Look-ups in named tables: a row name and a column name give one cell, copied from the table.

tubi
|  | veles | soleka | goman |
|---|---|---|---|
| zus | 102 | 229 | 33 |
| tipubur | 178 | 231 | 238 |
| zekamad | 117 | 168 | 198 |
| rofi | 130 | 112 | 93 |
| fepepa | 126 | 173 | 106 |
| tor | 122 | 153 | 132 |

zus, veles => 102
tipubur, goman => 238
zus, goman => 33
fepepa, veles => 126
fepepa, soleka => 173
rofi, goman => 93
rofi, soleka => 112
tor, veles => 122
zekamad, soleka => 168
fepepa, goman => 106
rofi, veles => 130
tor, soleka => 153
tor, goman => 132
tipubur, veles => 178
zus, soleka => 229
zekamad, veles => 117
tipubur, soleka => 231
Row with the largest goman: tipubur

Table zuv
         zuret    vuzi   semig
sig     53.095  24.807  96.102
lupese  50.446  24.501  74.734
bup     74.178  27.240  38.976
kagide  57.926  25.365  87.013
lukani  57.996  25.373  55.149
gubo    69.053  26.649  57.259
tupabu  48.887  24.322  41.009
tapazu  57.315  25.294  56.884
bem     66.023  26.299   7.755
neni    70.308  26.793   3.938
muz     39.760  23.268  79.872
pup     46.918  24.094  44.067

vuzi of bem: 26.299
zuret of muz: 39.760
semig of sig: 96.102
vuzi of lupese: 24.501
semig of bup: 38.976
zuret of tapazu: 57.315
vuzi of kagide: 25.365
zuret of lupese: 50.446
zuret of sig: 53.095
Which row has the largest zuret? bup

porokap
        kame   revi  kizuvu    tep  dariz  dusiki
tuzof  6.330  0.461   9.577  4.408  7.346   4.892
mun    6.389  0.308   8.753  4.288  6.658   4.698
tid    6.448  0.231   7.928  3.927  5.971   4.311

tuzof, dariz: 7.346
mun, revi: 0.308
tuzof, kame: 6.330
tuzof, revi: 0.461
tid, revi: 0.231
tuzof, tep: 4.408
tid, tep: 3.927
tid, dusiki: 4.311
mun, dusiki: 4.698
tuzof, dusiki: 4.892
tid, kizuvu: 7.928
mun, kizuvu: 8.753
mun, kame: 6.389
mun, tep: 4.288
tid, dariz: 5.971

kufes =
,mademe,reda,vigozen,nuradu
rano,0.252,-0.111,-0.035,-0.054
koti,0.299,0.101,0.257,-0.370
fiba,0.071,-0.102,-0.154,0.000
pumi,-0.050,-0.515,-0.742,0.194
vol,-0.005,0.630,0.736,0.131

fiba, vigozen: -0.154
pumi, mademe: -0.050
vol, mademe: -0.005
vol, vigozen: 0.736
koti, vigozen: 0.257
pumi, nuradu: 0.194
rano, mademe: 0.252
fiba, mademe: 0.071
fiba, nuradu: 0.000
vol, nuradu: 0.131
pumi, vigozen: -0.742
koti, nuradu: -0.370
koti, mademe: 0.299
rano, vigozen: -0.035
vol, reda: 0.630
rano, reda: -0.111
fiba, reda: -0.102
koti, reda: 0.101
rano, nuradu: -0.054

zol =
|  | fal | rebi | mil | migili | bor | fubo | lav | vikudo | pumom |
|---|---|---|---|---|---|---|---|---|---|
| musi | -0.26 | 0.07 | -0.23 | 0.12 | 0.56 | -0.11 | 0.07 | -0.28 | 0.39 |
| dekali | -0.08 | -0.17 | -0.10 | -0.88 | -0.79 | 0.11 | -0.22 | -0.38 | 0.17 |
| mebu | 0.40 | 0.05 | 0.58 | 0.40 | -0.28 | -0.79 | 0.09 | -0.17 | 0.18 |
| lilibet | 0.45 | -0.28 | 0.49 | -0.05 | 0.29 | -0.43 | -0.02 | -0.24 | -0.35 |
| rif | -0.04 | 0.50 | -0.81 | 0.80 | 0.26 | -0.74 | 0.08 | -0.15 | -0.15 |
| tosa | -0.45 | -0.58 | -0.43 | 0.04 | -0.09 | -0.20 | 0.04 | -0.55 | 0.06 |

fal of dekali = -0.08
lav of mebu = 0.09
mil of dekali = -0.10
pumom of rif = -0.15
fubo of lilibet = -0.43
pumom of dekali = 0.17
pumom of mebu = 0.18
fubo of musi = -0.11
bor of musi = 0.56
fubo of dekali = 0.11
mil of mebu = 0.58
Row with the largest pumom: musi

mokat
         gat  mekuf  rer  toru  pul  soref  zetol  nen  feg
por      148    197  106   177  150      3    142   77   80
mutuvuz  158    103   45    29  109     80     11   86  104
nikupu   191    252  144   150  142    209    165  103  230

mutuvuz, toru => 29
nikupu, nen => 103
por, rer => 106
nikupu, gat => 191
nikupu, mekuf => 252
por, zetol => 142
nikupu, zetol => 165
por, soref => 3
nikupu, pul => 142
mutuvuz, nen => 86
mutuvuz, mekuf => 103
por, mekuf => 197
Which row has the largest feg? nikupu

sobe:
columns: zef, funufem, remimu, suzol, zur, mefafit
kap: [-1.4, -4.3, -2.3, 0.7, -3.3, -5.1]
kag: [-8.2, -4.6, 1.5, -6.1, -5.5, -1.1]
vira: [-3.1, -6.9, -4.7, 3.7, -9.4, -3.8]
duta: [-2.6, -0.7, -7.4, -5.7, -0.4, -5.5]
kamusid: [-2.5, -2.9, -1.5, -2.4, 0.5, -4.0]
vakabo: [-1.0, -1.5, 5.7, -3.1, -7.6, -2.6]
nanozo: [-6.5, -1.5, -9.8, -4.1, -9.3, -6.4]
fik: [-5.4, -5.0, -6.2, -3.1, 0.1, -4.5]

What is the suzol of vakabo in sobe? -3.1
What is the mefafit of duta in sobe? -5.5
What is the mefafit of kap in sobe? -5.1
What is the zur of vira in sobe? -9.4
What is the suzol of fik in sobe? -3.1
What is the funufem of duta in sobe? -0.7
What is the suzol of kag in sobe? -6.1
What is the zef of kap in sobe? -1.4
What is the zur of vakabo in sobe? -7.6
What is the zef of fik in sobe? -5.4
What is the remimu of kap in sobe? -2.3
What is the zur of kamusid in sobe? 0.5
What is the funufem of kamusid in sobe? -2.9
What is the suzol of vira in sobe? 3.7
What is the suzol of duta in sobe? -5.7
What is the mefafit of fik in sobe? -4.5
What is the remimu of vira in sobe? -4.7

